One vector is turned by the same rotation once a step. Each row is the vector after some number of steps, and that number follows the row.
The counts run from 0 to 373.
[ 88 112  98 167 112 154 132 169 131 110 120 124 106  77 117 155 127 161
 140 110 146 138  95 164 108 104  46 164 126 124 144 151 115 129 145 172
 159 143 115 141 182 133 101 181 159  84 149 149 107 105 129 159 114 154
 101 131 115 148 153 174 142 129 127 138 115 111  95  92  84 130  84  68
 143 101 115 121  99 139  88 133 104 105 150 160 155 122 169]  10
[121 119 134 147 122 147 131 158 129 112  90  98 146  89 111 166 135 157
 149 118 128 135  98 154 115  98  86 164 122 103 177 151 129 129 144 168
 185 164 109 150 211 139 115 155 147  78 135 130 107 117 115 179 120 155
 134 128 100 108 121 188 139 134 119 105 104 102 110 121  87 143 107  84
 130  91 123  76  85 139 107 116 125 128 143 154 143 171 153]  14
[115  85 120 114 142  90 102 137 136 109 124 115 128 134 152 122 157 110
 111 158 142 169 117 111 123 103 131 132 146 156 134  80 171 110 105 114
 127  87 108 141  92 117 175 151 127 168 165 166 106 130 123 176 115 111
 136  89 105 108  44  91 132 108  95 162 131  93 135 149 131 108 103 128
 121 109 148 127 140 109 136 123 149  39 133 146 119 122 101]  66
[ 80 107 107 135 102 136 166 167  84 119 136 144 138 104 154 122 128 182
 138 118 109 161 108 165 159 109  68 147  95 141 138 145 165  99 145 195
 145 104 112 154 154 119 100 154 143  68 146 129 114 110 133 150  84 121
  96 136 114 110 135 131 147 123 122 123 150 119 107  85  90 167  90  98
 136 118 112 114 118 148  95 133  68 103 111 157 154 102 137]  153
[102 129 161 131 106  71 140 135 146 116 138 114 126 110 146  85 117  96
 116 136 102 156 156  97 176 125  91 109  99 143 121  90 107  58 150 141
 116 119 103 118 106 129 159 174 158 133 170 158  94 101 147 142 149 108
 151 151 114 111 129 114 153  80 107 116 131 160 158 103 159 147 114 127
 107 187 102  99 119 122  93 112  60 123  72 136 143 121  82]  337
[111 162 116 137 108 123 155 124 145  92 128 114 124 116 162 127 184 125
 152 177 122 127 135 145 117 104 106 110 117 116 128 101  90 111 135 105
  77 114 116 136 148 116 210 140 175  68 140 194  87 127 122 144 153 136
 147  85  93 121  91 112 126 168 149 120  91 133 116 168 118 126 147  85
 157 155 158 139 137 103 110  99 118 147 115 153 167  83 100]  203
[126 117 171 116 119  89 119 111 202 119 145 122 101 153 119  98 111 109
 126 107 162 187 130  89 124 107  78 173 158 122 125 126 159 106 170 134
 169 122 143 191 106 123 110 182 127 157 170 117 126 159  97 141 160  78
 108 157 145  87 145 104 149 102 128 133 121 142 151 150 119 128 131 116
 129 101  94  75 115 161 163 140 125  77  96 108 113 114 133]  175
[120 102 154 151 110  96 110 134 143 118 135 109 171 114 141  89  91 127
 119 161 175 169 129  97 150  90  53 145 150 123 150  93 132 118 160 157
 166  99 118 146 105 141 127 164 144 146 161 146  87  95 141  89 132  96
 119 155 119 125 126  69 156 111  85 146 127 134 159  96  93 154 125  89
 140 157  85  96 138 135 110 146  74 120  38 121 126 145 125]  36
[ 77 116 126  86 116 125 150  75 140 108 167 136 125 158 125  93 150  99
 145 125 118  95 134  93  72 143 124  99  99  81  96 124 109 122 105 101
 123 119  93 104 150  93 157 127 133 100  91 109 148 125 163 115 179 119
 157 129 147 140 149 118 102 115 114 110 135 138 132 149 166 140 147 109
  87 181 110 143 149 116 136 111  88 148 158 113 169 105 111]  343
[134 160 133 148  96 167 149 135 147 144 152 139 102 141 103 146 115 169
 137  87 118  96 157 128 127 137 111 111 112 102 129 158  97 122 129 146
 136 140 123  94 148 138  99  97 144  63 108  89 181 138 164  56 140 148
  91 132 138 101 193 153 107 117 159  89 123 169 117 102 122 164 163 123
 133 135 135 138 106 143 149 150 112 190 155 127 138 148 156]  143
[165 128 192 130 113 107 114 118 184 117  87 114 149 115 138 134 115 123
 154 160 145 116 194  90 116 128 113 146 132 137 110 164  75 147 154 119
 151 129 156 111 122 148 151 100 146 110 121  99 111 150 132 119 201  79
  95 166 125 122 127 101 119 110 140 141 128 115 166 144 140 149 179 137
 174 137  67 126 147 118  98 129  90 170  69  91 134 138 117]  328
[ 86 103 117 139 136 137 135 147  97 106 113  79 151  76 146 163 178 149
 145 157  84 108 107 142 122 105 107 141 106 118 125 103 106 140 120 144
 102 120 127 127 157 115 193 137 155  70 131 170  72 113 124 163 119 136
 175 101 125 153  78 111 152 152  98 116 105  74 121 130 116 114 127 101
 138 127 119 123 165  90  93  72 108 109 140 162 149 111  90]  353
[145 126 109 173 141 150  93 160 103 165  89 122 169  90 112 141 108 162
 108 137  86 122 111 162 166  85 142 168 135 112 135 142 156 165 158 164
 116 141 159 147 153 160  88 125 134 138 164 128 101 141  74 118  61 147
 128 114 130 154 134 138 187 141 117 147 150 144 111 102  97 131  95 149
 190  97 158 125 132 140 147 148 142 137 138 152  94 125 163]  123
[155 124 175 114 122  71 134 120 202  95 119 123 151 143 132  93 110 114
 108 154 168 173 128  92 149 147 111 158 149 131 122 159 125 117 172 114
 182 107 141 174 106 142 133 135 112 181 129 117 100 131 128 145 181  76
 127 164 128 144  95  92 130  82 129 177 139 112 146 159 107 131 115 167
 148 139  97 105 129 123 117 148 126 100  92 108 120 119 101]  325
[ 80 106 141 146 104 107 137 116 111 123 105 158 136 117 137 156 134 133
 135 131 121 109 126 134 136 151  87 136 102 125 110 155 136 142 123 175
 186 146  65 114 163 119  82 143 149 120 132  91 137  93 168 127 110 136
  92 143 115 167 120 184  88  93 104 135 169 133  78  98 140 116  65 114
 144 141  94 142  84 126  76 162  78 126 125 163 182 131 159]  152
[136 152 173 141 119 135 120 115 140 130 141 159 112 141  98 122  84 141
 117 103 160 162 139 107 168 137 120 100 138 162 124 162 115  94 117 139
 162 135 168 121  54 148  57 147  80 178 127 130 140 112 151 128 150 101
  55 195 124 103 178 121 122 104 161 160 172 166 120 104 100 135 115 181
  93 116 110 139  97 161 111 156 115 118  88 124 114 117 155]  137
[ 96 105 117 129 122 159 172 181  66 113 109 123 174  99 154 143 134 182
 145 136 123 154  95 178 163 106  84 152 123 126 156 142 163 115 143 181
 164 127  97 153 177 114 133 135 139  95 141 143  84 109 139 161  86 144
 119 136 110 115 109 155 138 112 104 122 139 100 107  89  87 153 100 127
 146 119 107 123  91 106 100 119  79 128 109 189 134 136 114]  157
[169 121 108  85 155 140 133 143 146 146 110  98  98 130 139  98 124 115
 146 119 135 123 142 169 103 127 167 125 142 126 136  98 131 137 120  75
  72 112 127 139 124 132 175  93 103 128 104 129 136 178  81 147 126 109
 185 122 124  91 123  69 153 147 129 121  86  97 174 159 154 130 158 116
 147 134 171 147 159 118 202 101 161 126 121  95  86 141  96]  75
[159 124  98 107 150 130 116 151 145 158 109  55 118 140 165 138 153 112
 151 129  93  93 147 124  91 127 157 144 108 133 140 109 151 174 120 102
  87 114 120 122 164 132 153  97 112 106  99 121 157 170  69 129 115 139
 163  77 160 136  99  96 134 142 120  98 117  86 156 168 163 125 187 134
 131  92 126 132 165 124 174 112 159 116 164 100  99 149  96]  218
[112 127 132 147 105  96 107 133 156 135 104 136 117 132 171 134 181 109
 119 197 134 125 156 100  95 138 131 128 119 160  89  95 139 163 123 107
 137  82 119 116 108 124 158 135 125 140 145 131 125 133 130 146 137 111
  98  90 113 140  29  97  94 120 127 163 135  92 126 187 151 102 128 107
 183 120 120 149 164 103 102 150 122  96 104 117 161 132 127]  65
[165 140 146 129 151 152 122 154  84 158  77 146 179  96 114 113  95 174
 137 132  99 145 132 193 164  74 157 164 128 148 162 145 141 137 144 166
 143 162 157 146 133 154  98  99 123 103 146 121  64 140  75 112  74 147
 125 168 103  89 153 146 168 161 140 129 104 151 133 104 110 135 129 146
 158 122 154  89 104 146 130 118 137 164  80 122  85 152 127]  274
[122 177 107  85  98 109 166 123 140  88 146 148 107 141 161 101 133 123
 155 147 145 131 143 128 125 156 129 112 118 133 118 114 103  92 147 104
  81 102 111 134 141 104 174  95 130  71 107 158 130 118 141 171 160 136
 134 143 109 101 152 103  98 164 153 104 116 123 113 178 106 134 168  97
 104 181 127 115 128 112 103  97  96 198  93 107 151 101  79]  49
[161 115 156 145 120  83 118 137 108  74 129 103 157 118 144 112  99 124
 104 170 169 162 144 132 175 113  51 122 135 135 152  95 105  83 178 150
 126 124  87 140 119 138 158 161 165 137 158 154  89  95 132 102 125 114
 161 165  93 144 139  95 154 111  84 113 113 128 126  93  88 149 126 102
 137 190 110 101 121 109 106 115  93 147  58 120 139 138 127]  40
[156 117 133 162 145 161  92 152  94 159 110  85 179  91 109 150 101 173
 135 135  94 134 112 160 154  94 138 160 131 128 126 155 137 191 156 170
 127 159 181 154 132 169  78 106 134  87 142 108  99 145  83 106  99 140
 111 136 121 142 149 128 189 152 111 136 133 125 138  77  86 140 127 152
 150  97 123  99 142 146 126 143 147 142 135 130  89 128 139]  127
[155 171 112 135 150 125  90 123 105 135 136 106 160 110 100  86 139 127
  95 172  78 123 160 144 152 113 166 122 127 130 105  71 106 144 154 113
  53 135 157 112  92 133 141 100 153 118 156 155  94 132  71  99 107 139
 147  98 121 132 155  92 167 167 130 106 118 159 153 137 130 133 157 142
 130 167 172 107 179 125 129  97 133 195  96 115 108  96 102]  86
[146 117 173 104 122  68 107 123 186 106 125 111 141 135 147  82 102 126
 127 137 154 166 151  78 150 127  86 141 160 141  88 149 110  97 162 141
 143 103 144 153  69 147 136 165 137 174 144 135 126 128 131 150 182  69
 119 186 131 132 120  76 149 100 133 156 146 134 157 148 136 143 130 135
 125 139  98 115 130 128 111 147  93 116  60 108 108 120 100]  329
[131 149 131 113 115 112 142  78  89 119 153 188 130 117 113 132 165 120
 104 138 147 108 133  92 152 138 169 106 121 172  57 119  98 142  93 111
  89  76 152 107  38 115 106 109  99 126  91 136 143 110 160 146 153 101
  78 123 115 153 110 101 101 149 134 157 150 140 118 109 130 115 143 153
 107 156 136 146 177 122 106 129 120 115 129  90 116  75 120]  95
[147 143 124  79 144 140 150  83 115 128 122 148 146 161  87  76 116  92
 137 125 134  93 146 130 104 119 200 104 137 127 108  90 126 128 104  80
  96 130 145 110  98 106 149  82 110 139 115 120  89 139 101  98 144 121
 153 154 144  97 158 113 121 149 138 136 110 163 144 134 165 120 153 164
  84 166 155 124 175 119 172  78 161 153 100  84  91 118  85]  83
[124 152  96 152  99 137 115 131 154 121 154  75 137 139 168 153 193 117
 142 178  96 118 164 123 116 133 130 138 115 130 143  89 128 151 138  96
  90  99 102 120 168 100 195 110 153  64 126 139 139 137 127 129 127 148
 147  52 144 117  56 128 121 157 140  88 100  84 140 169 115 119 170  95
 160 135 117 106 151  87 120 116 138 148 159 150 164 107 101]  60
[106 147 149 119 140 108 124 114  84 126 122 169 131 107 121 143 150 127
 108 144 141 114 126 122 160 153 166  80 116 184  78 123  88 113  95 122
 104  93 131 102  48 134 115 139  97 136 105 165 121  93 193 154 141 103
 101 138  99 160  76 134  90 133 117 161 156 134 120  90 151 112 123 166
 106 137 127 150 138 116  82 131 138  98 130 110 138  88 121]  99
[128 164 147 133 120 117 126 121 159 131  83 120 111 112 171 135 176  92
 145 172 133 115 146 118  88 125 170 130 133 141 106 145 116 162 113  83
 112 127 150  97 109 130 177 122 136 167 132 169  86 148  96 176 164 112
 113 123 120 126  80  99 104 142 147 164 100  95 128 210 162  83 150 147
 172 103 138 146 118 104  86 112 146 139  93 115 130 134 104]  362
[145 117 147 111 167 131 112 133 166 142 135  67 112 133 133 128 131  88
 134 105 108 144 154 118 100  97 154 127 137  97 168  96 146 145  98 102
 100 158 130 127 134 140 168 132 124 157 138 155 117 158  88 115 120 138
 197  87 144  75 131 134 167 131 106 100  89 149 142 153 162 116 184 135
  96  90 155 126 139 140 182 105 173  95 182 107  80 170 108]  368
[149 114 140 159 162 121  75 129  73 121 111 104 143  75 104 106 103 121
 101 152 108 104 114 117 138  81 115 117 135 132 108  72  94 136 134 145
  92 147 143 104  90 130 131 147 146 137 179 164  93 104  99  84 108 117
 142 139  96 152 155  92 194 136  90 138 110 162 152  95 141 120 124 115
 127 165 158 124 173 131 130 105 132 122  96  97 108 132 142]  232
[124 192 153 134 119 127 150  86 117 149 144 177 166 163 101 108 105 130
 126 162 140 163 161 122 174 135 174 121 143 124 129 155 140 127 154 123
 167 117 149 132 103 119  84  84 101 165 121 106 104 124 167  92 124 138
  87 154 155 115 157 115  94 130 192 153 160 174 106 152  86 140 120 188
 126 169 115 110 126 130 122 143 134 170 102 118 125 118 146]  283
[140 174 151 156  99 142 146 120 188 131  71 116 159 140 180 125 133 116
 167 172 135 132 169 140 136 128 144 166 124 139 161 158 157 143 161 114
 171 148 113 115 176 133 136 113 133 103 126 110 110 151 111 121 129 147
  91 126 146 103 104 123  93 132 171 123 121 114 127 202 114 120 161 152
 175 100  85 119 117 117  93 136 140 179  84 106 141 166 113]  23
[159 154 114 102 148 132 134  83 128 120 163 162  99 145  90 110 123 104
 109 124 151  89 144  96 103 157 164  91 140 100  70 119  83 158 107  86
 101  90 146 112  86 132 125 107 115 167  99 135 146 137 133  82 157 110
 160 138 127 159 173  85 123 132 111 147 118 151 109 131 149 115 134 121
 122 152 173 161 158 139 166 121 157 131 138  75 118 129 149]  234
[152 163 103 156 153 135 113 142  71 139 142 127 126  66 119 159 133 162
 111 134  69  86 128 136 171 140 136 126  97 170 122 115 102 139 122 137
  43 128 132  86 123 128 136 120 140  41 107 151 130 112 105 152 123 150
 126 119 111 179 156 143 150 162 135 103 129 146 118  94 139 116 182  98
 107 107 148 135 133 140 116 107 140 191 166 120 122 109 116]  244
[135 117 129 153 151 103  79 156 114 162 109  84 139 113 161 107 111  88
  89 145 126 149 126 114 143  96 145 133 126 140 132  91 155 130 130 122
 107 121 138 110  68 127 138 167 139 195 206 165 118 112  92 128  96 134
 128 100 130 171  73  66 167 120 104 156 131 140 159 169 162 101 138 135
 149 142 139 144 147 118 100 152 133 111  89 114  83 135 116]  224
[153 129 133 120 163 122 106 150  85 122 106 117 161 100 122  84 119 114
 119 161 101 127 145 151 152  97 173 125 123 132 133  85 138 113 137 122
  54 144 146 114 103 137 174 115 153 149 152 163  75 129  66 109 108 137
 180 148 126 124 136  90 169 132 131 127 113 154 159 147 150 109 147 142
 124 171 162 112 144 120 131  99 137 161  75 117  87 139  93]  82
[108 111 150 122 175  93 107 128 170 109 113 110  85 122 136 119 142  70
 113 109 152 167 103 125  95 120 141 115 159 143 136 113 149 122  93 106
 124 131 145 124  96 139 166 185 109 204 154 172 103 131 100 180 136 125
 148 136 148 108  91 137 142 120 120 154 112 126 134 182 170  81 116 144
  97  98 138 133 125 119 114  99 157  56 143 126 110 135 117]  363
[ 78 136 101  96  94 160 186 173 139 119 124 142 118 130 155  86 135 156
 173 117 102 158 125 194 122  89 118 163 119 115 156 129 178  84 152 117
 109 102 139 175 178 112 153 114 140  75 149 127 101 158 108 152  93 133
 112 109 114  62 139 122 140 135 157 127 117 122 121 165  86 173 122 118
 140 130 134 120  95 118 114 136  84 155  97 180 145 112 108]  308
[127 146 181 154 112 151 124 117 186 132 103  87 170 128 130 154 140 132
 191 180 123 107 167 122 103  71 116 155 135  92 176 125 102 164 155 128
 180 165 136 138 189 135 140 127 148  85 134 100  92 140  99  84 150 126
 119 121 123  66 118 137 111 127 149 114  78 118 151 146 114 129 171 129
 161 123 106  87 130  97 136 113 137 159  99 146 143 167 124]  173
[104 137 112 115 132 144 144 151  89 140 132 137  69 128 135 129 137 150
  97  83 101 163  96 180 154 130 160 117 110 144 152 119 134  95  91 139
  74 131 130 122  88 157 149 135 109 154 156 168 126 133 123 178  82 145
 142 113 111 100 118 149 137 119 143 136 122 148 133 119 139 150 128 156
 108  97 196 170 103 131 140 132 150  88 154 168 110 130 124]  108
[ 99 123 123 142  95 121 126 178 134 134 101 137  97 103 145 119 112 149
 128 129 123 148 105 163 147 148  70 152 112 141 127 161 157  92 171 154
 137 126 112 138 141 122 132 166 181 111 161 108 145 125 123 194 116 144
  90 132  96 139 120 147 119  78 149 131 144 104  97 109 136 142  78 121
 165 117 134 131  45 139  85 177  78 136  90 183 162 120 155]  303
